In the data rows, 128 means zero.
Some points, each followed by its number:
[ 81 104 125  79  94 103  60 182 167 150 188 146  63 136 148 126 141 158  57 175 122 147 168 117 146  35 163  57 118 172  93 147 129 114 141 155  86  78 165 185  30  59 172  77 181 135  73 117  80 150 218 198  64 109 167 169 209 149  81 159 121] 0
[119 133 136  96  76 169 152 136 158 174 126 136 133 141 106 143 150 104 140 176 119 139  93  66 163 131  90 190 124 130 110 173 127 142 135 129 131  89 148 117 113 118 139 184  89  43 143 138 132 153 140 127 108 130 150 194 127 151 137 123 136] 1
[143 129 127 189 172 136 147 101 106 119  69  89 148 120 109 131  94  82 130  56  99 116 148 135 115 162 147 183 134  76 145 106 107 128 123 131 175 169  75  83 170 192 104 181  85 149 165 135 168  95 106  84 185 119 109  90  94 109 146 122 154] 2
[134 142 167 198 171 178 196  96 106 117  51 102 155  87  95 128  92  41 124  43 108 118 140 135 124 231 108 227 144  60 175 127 108 116 120 143 203 171  85  71 212 193  79 228  48  71 163 114 229  63  63  55 229 123 121  81  74  81 180 114 134] 3
[ 80 143 170 126 132 159 176 105 154 209 119 128 157 103 117 151 108 131 134 141 151 112 124 122 155 200  75 198 109 124 166 199 142 130  75 173 165  79 136 140 128  79 141 213 125  20 135 103 124 100 115 112  74 147 176 167 132 147 137 154 117] 4
[146  94 124 187 104 128 170  85 109 149  90 114 167 114 139 143 100  95 125  94 148 156 118 105 145 157  56 144 156 157 106 189 138 108 135 154 113 178 177 143 156 144 139 134 146 115 105  82 114 116 120 113 161 155  64 126 119 156 184  94  99] 5
[167 136  91 142 169  89  49 134 112 104 123 122 106 160 137 100 129 150 117 129 109 111 161 135 107  90 201  85 130  98 111  56 105 156 154 110 110 173  84 117 139 190 130  64 145 237 136 176 135 133 149 137 150 135  95 111 143 134  91 145 166] 6
[198 124  81  99 154  91  32 111 140  74 187 146  87 137 127  74 116 203  80  92 128 111 128 140 123  72 216  31 125 150 125  60 117 142 147  77  83 180 108 159 127 152 160  54 160 241 119 176  89 151 160 170 131 126 114  82 144 113  65 131 151] 7
[157 140 102 138 145 105 103 112 115 110 159 122 105 131 143 121 111 163 106  90 115 114 148 128 150  89 156  98 110 149 142 134 149 145 139 118 124 148 105 156 147 133 169 134 156 176 120 147 113 127 117 145 112 114 121  99 116  95  90 121 133] 8
[168  78  72  84  99  38  84 138 126 121 136 149 122 181 165 118 127 185 121 216 163 149 124 109 100  46 137  28 138 200  55 141 120 160 146 107  46 145 180 174  85 135 146   1 185 221  96 138 106 170 188 188 111 145  87 177 205 182 137 146 115] 9
[178  80  25 117 129  22  30 151 101  64 157 171 116 219 127 102 135 208 111 200 165 128 130 141  91  36 174   0 150 184  50  52  95 137 150  90  40 159 137 161  75 138 140   0 194 255 106 166 100 173 194 196 124 148  92 146 206 181 134 156 138] 10
[180 140 116 158 136 131 109  94 101 143 118  70 137 151 131 148  93 158 123  59 124 102 140 135 106 114 149 120 112 152 126  91 134 147 116 135  99 152 102 118 129 134 172 135 161 178 144 124  97 134 126 139 112 108 128  66 101  94 113 104 114] 11
Which five points above are nearest to each new point by angle? Their numbers follow each, smallest number first.
[168 125  78 132 146  89  56 141 114 130 113  82 122 198 102 143 124 191 111 147 147  88 135 156  98  61 193  72 129 161  89  67 120 156 133 103  72 179  89 123  98 122 158  49 163 244 134 145  85 156 167 168 114 114 126 106 164 131 133 126 130] 6 7 9 10 11
[ 78 160 137  50 160 132 116 130 103 143 148 131 123 145 177 150 137 147 173 149 178 131  94  97 118  82 107 102  98 121 102 143 173 124 110 103 119 126 109  96 139  79 143 113 162 135 132 128 172 141 169 121 121 154 151 104 112 140 171  63 124] 0 1 4 9 10
[169 132 119 193 144 115 112  91  89 133  99  80 148 137 137 155  87 145 145  67 123 106 120 128 107 122 143 139 108 127 135 103 132 135 117 124 121 158  91 115 152 125 160 132 146 180 144 132 122 143 123 133 146  99 109  72  97 104 131  99 117] 2 6 7 8 11
[146  97 127 209 143 136 182  82 110  74  74 121 156 129 108 125  66  75 145  56 141 134  99 122 110 214  74 160 140 137 145  96  98  96 107 116 132 180 117  95 174 175  96 157  83 126 136  97 182  71  99 101 222 118  95  65  93 102 206  99 104] 2 3 4 5 11
[ 76 123 158 138 115 165 166 136 139 144 138 120 132  83 135 136 103 103 108 100 121 127 151 112 167 156 101 167 117 132 145 182 143 103 111 175 154  88 159 150 117 102 131 194 112  62 106  96 114 110 114 124 106 111 166 131 123 111 124 138 112] 0 1 3 4 5
[119 151 156 127  99 156 187 135 138 125 154 164 134 106  89 158 221  87 167 162 114 154 122 127 108 193  82 191 151 121 161 127 128 126 124 128 157 126 150  85 109 137  67 138  84  53 123  92 164 117  78 110 188 145 116 144  87 117 149 138 124] 1 2 3 4 5
[153 136 114 142 177 118 133 139 118 102  78 119 124 130 115 119 118 117 118 122 131 132 155 137 112 147 157 136 158  89 129  88 105 150 151 116 137 164  96 110 161 185 113 119 102 162 149 162 192 104 116 100 186 136 115 117 138 111 138 134 147] 2 3 6 7 11
[125 114 148 102  62 110 141 148 158 108 163 160 130 156 127 151 201 103 172 192 120 156 105 138  83 122 116 127 153 167 118 115 105 152 139 108 131 105 161 134  92 120 103  61 106 106 127 106 113 138 119 157 151 141 142 182 129 142 148 160 126] 0 1 4 9 10
[105 148 143 100  81 143 153 131 193 162 140 143 147 109 135 160 119 169 152 191 120 171 147 158 148  98 123  93 118 133 117 131 155 108 142 152 154  78 170 208 103  75 112 129 147  82 124 127 101 185 151 161  14  97 183 217 165 185 124 187 116] 0 1 4 9 10
[ 98 125 111  88 111 106  84 172 151 133 176 151  90 139 145 113 142 165  90 169 135 138 148 133 146  73 164  63 126 162 103 140 127 126 133 135  89  97 160 178  70  94 156  90 181 142  91 140  83 148 173 174  64 134 158 169 182 160  72 156 142] 0 7 8 9 10
[ 83 102 194 123 119 120 159 164 111 134  88 102  75  98 137  88  93  48  88 109 107 136 110 127 129 180 164 168 135  57 170 177 124 101 142 144 180  78 140 131 157 148  89 165  90  96 137 136 139  93 104  95  87 161 116 155  98 116 100 132 159] 1 2 3 4 5
[ 66 123 168 125 125 195 183  93 173 181 110 134 178  84 122 159 131 139 160 149 140 148 125 136 157 158  78 180 117 115 153 179 125 106 106 156 188  77 176 154 120  75 112 213 112   6 128  95 116 146  94 109  89  72 184 142 117 149 149 172 104] 1 2 3 4 5
[198 143 116 143 117 128  85  96 120 106 137  84 114 144 124 117  99 166 103  61 117 111 134 131 119 118 140  98 128 146 139  73 140 126 132 111  86 177 120 114 120 146 165 104 150 182 124 118 104 128 124 148 150 110 131  56 106 101 112 111 120] 6 7 8 10 11
[166 137 129 153 158 159 138 101 149  68 136 138 128  94 106  83 100 122  86  59 129 117 149 140 155 168 140 134 130 132 167  89 127 111 109  99 118 168  92 126 171 164 136 129 115 134 114 130 121  99 102 115 178 114 103  74 107  86 111 107 119] 2 3 7 8 11
